Each path below is one point turned by a fixed rotation once a step. After each direction that follows a path, write how fast that rotation turns it, in degrees a step (0 if it stays still).
Each turn is a multiple of 5 degrees from 10 to 175, or 0.
Each row of a path follows its step; steps can be skipped.
path 1
step 2: [-18   8  19  -9  18  14  12  24   1   6  27  17   8  33  -1  18  -8   9
 -44   7   7   1   4  14  -3 -11 -18 -26  -9 -29  12  10 -10   6  -6   0
 -15 -12  21  -6  10 -33  14  -3 -37   6  38 -17  -1 -27 -17  -3  -5   4
  10  25 -23  -8 -21   1  32 -31   4  11 -11   4 -10 -12  14  11   5]
step 3: [  1   8 -17 -17   6 -14  -5   0 -29  33  -5  22 -14   6  -2   4 -32  -9
 -28   4 -16   2  18  -6  20  14  21 -24 -10  11  -8  11 -15  -9  -4 -31
  30 -17  -4  -5  -8 -24 -30  15  16 -23  13   6 -23   0   9  -4  11   5
  27 -15  25  27   6 -11  -2  25   5  -5   0  51   1   5 -20   5 -10]
step 4: [  0 -14 -16 -18   5  31  -7  -3  -5  31 -25  -5   1   0  24  32   7   1
  -6 -17  -8  20  19 -12   2 -18 -10 -14  41  -3  11   8 -28   5 -29  30
  -2  34  14 -13   0  -1  14  35  -8   9 -20  -5  -1  13  -2   7 -18  -9
  -5   0  24 -13  -1 -13 -40  -1  24  25 -18 -13  -7 -11   7  -6 -17]
step 6: [  7   9  -1  12 -13  13 -26  10  -1  18  -9   0  13 -15  -7 -13 -17   4
  41  -8  -8   2 -28 -42  32  23   3  15  -7 -28  16  16   0  28   8 -16
 -17 -46   0 -17  -2 -17  12  14  15 -33   9   0  17   2   7  12   1 -16
   2  19  -1   8 -21   1  -6  14  18  24 -21   8 -10  21 -17   2  -9]
step 8: [ -2  -3 -19 -22  -2  12  -6 -23   5  15  -4 -14 -11  10 -17  16 -10 -23
 -26   4   3 -11  16 -12  26  12   2   3   9  31  -8  29  20 -30  26   0
  22  -2  -6  17   8 -34 -42  -1 -33  -9  -1  -2  -4  -3  -5   5  -5  -1
  32   2   7  36 -32  16  37   0  -9  19  -7  12 -13   0  -5   6  -6]
step 9: [-30  -4 -25  18  28  15   7  15   0   6 -19  14  10   9   8  -8  -8  -1
  13 -24 -10 -19  10 -14 -12 -11   0 -18  25 -45   5  -8 -27   4 -16  -1
  10   3  22   5  12 -13 -20  -4   7  35 -16 -23  -5  35 -12  16  -9  15
  -1 -13  13  17 -15 -18 -18  29  27  22  -5   4 -28  12 -17  -7 -16]
step 11: [  6  -7   8   1 -42  -8  11  10  14  -8  -3   6  -7 -29 -18   6 -21  -7
   7  17 -12  31 -22  -7   5  13  -8  -3   9 -10   2  -2  22  23  12   6
   3 -21  -2   1   0  -5 -14  39  -6 -51 -21  -4  -7  15   6  35  15  29
   2  10 -15  16 -45 -16  -5  17   9   5 -14 -13  -4 -14  -4  14 -25]
step 15: [-53  -2   3   8   2   5  -3 -23 -13  14 -24   5   9   5 -12 -14  -4  21
 -13 -12  16  13  34  11   0   2  -4 -18  11  -5  30   9 -37  -5  10  28
   0   9  14  19 -17   2  17   4 -40 -21  12 -28  -9 -11   2  -3  27   0
   1  11  -6  17  24   0 -16  -1  32  -6   3  16  -6 -11   6  31  23]
step 20: [ -6   2   0 -21  35 -23 -20   0 -35  -2 -20  24  16  16 -14  14 -34 -10
   0  -7 -23   2  25   3   0 -27   7 -29  33  -1   6   4 -14 -11  -6  -6
   7  -9  24  31 -17   0  18 -12   1   9  26 -40 -10 -26   7   5  -3  16
  20  14  -4  23 -10  11 -15  -8  15   6   0 -11   8 -15  15  21   2]
[ -2  -6   5  -2  -2  -4  -5   0  -1   6  -5  -7   3  -5  -1  -4   0   5
 -10  -1  -3   1  -6  -7   0  -1  -2  -3  -1   3   1  -4  -3   5  -4   1
  -4   2   3  -1  -6   2  -4   0   1   3  -3   4   5   2   4   0  -1   3
  -3  -4   1  -5   0  -3   5  11  -3  -4  -2  -3  -1  -4   2   6  -3]  60
[-4  4  3  3 -8 -8 -1 -2  4 -3 -1  6 -8  5 -3 -5  1  7  6 -1 -3  2  1 -2
  1  3 -1  0 -3 -2 -6 -3 -3 -2  0  1 -8 -4  5  6  4  3  1  1 -1 -3  9 -1
  2 -2  0  1 -4  0 -1 -1  0 -5  0  8  2  4  8  5 -3  0  1 -7  4  0 -3]  80
[ 3  0  6  7 -1  1  0  4 -3  4 -1  0  3  2  2 -1  3 -4 -5  5 -2 -4  2  6
  2  3  2 -1 -1 -3 -1 -3  1 -4  5 -6 -2 -4 -1  6  1 -3  0  3  6  3 -1  4
 -2 13  9  2  2  1  1 -3  1  0 10  7 -1 -6 -1 -1  2 -1 -6 -5  3  0 -3]  160
[ -2   5   3   2  -2   0   0  -5   7   3   6   7   1   4   2   1  -1  -3
  -5   4   2  -2  -2  -2   5  -6 -10   0  -2   4   4   3   5  -4   5  -8
   0  -3  -2 -13   1  -1  -5  -3   0   1   2  -5   0   1  -3   0  -3   4
   1  -2   1  -7   2  -2  -1   3  -3   1  -7   4   1  -4   2  -5   2]  70
[-3  3 -7  0  0 -4  4 -4  3  6 -4  5 -4 -4  1  2  0  1  1 -9 -5  7  1  1
  2 -2  0 -7  2 -2  5 -1  3 -2 -5 -1 -2  3 -2  5 -6  4  1  5 -3  4 -2 -6
 -5  4  1 -1 -4 -3  0 -1 -5  8  5  2 -2  4 -3 -6 -3  1 -5  0  5 -7  5]  65
[ 1 -2  3  0 -3 -5 -1  1 -1  1  3 -4  5 -5  0  3 -4  7 -5  0 -2  7  5  7
  3 -5  0 -1 -2 -1 -9  5  4 -6  6  5 -2  0  4 -1  0 -6  3 -7 -1 -1  3 -7
  1  1 -4 -5  4 -5  0 -7 -3  0  0  4 -4  4 -4  1  7  2 -1  5  2  3  3]  140
[  8  -1   2  -8  -5  -3   4   4  -8   1   2   4  -5   7   3   3  -2   0
  -2   2  -2   1   4   2  -1  -3  -1  -7   2  -2  -2 -10   2   4  -5  -6
   2   5   4  -1  -2   0   5   4   2  -9  -1  -5   4   2  -4   3   3  -4
   1   1  -2  -4   2  -4  -1   0  -6   3  -4   2   2  -2  -5   2  -1]  40
[ 0  3 -3  0 -1  2 -2  3 -2 -1 -5 -5 -2  4 -1 -3  4 -1  7  1 -5  5 -1 -5
  4 -4  6  0  6  5  4  5  6  3  2 -7  3  1  5  4  8 -8  2  0 -1  7  1 -4
  6  3  5 -1  1  0  8  4  1 -6 -3  0 -1  5 -4 -2  1 -1  4  4  4 -1 -1]  25
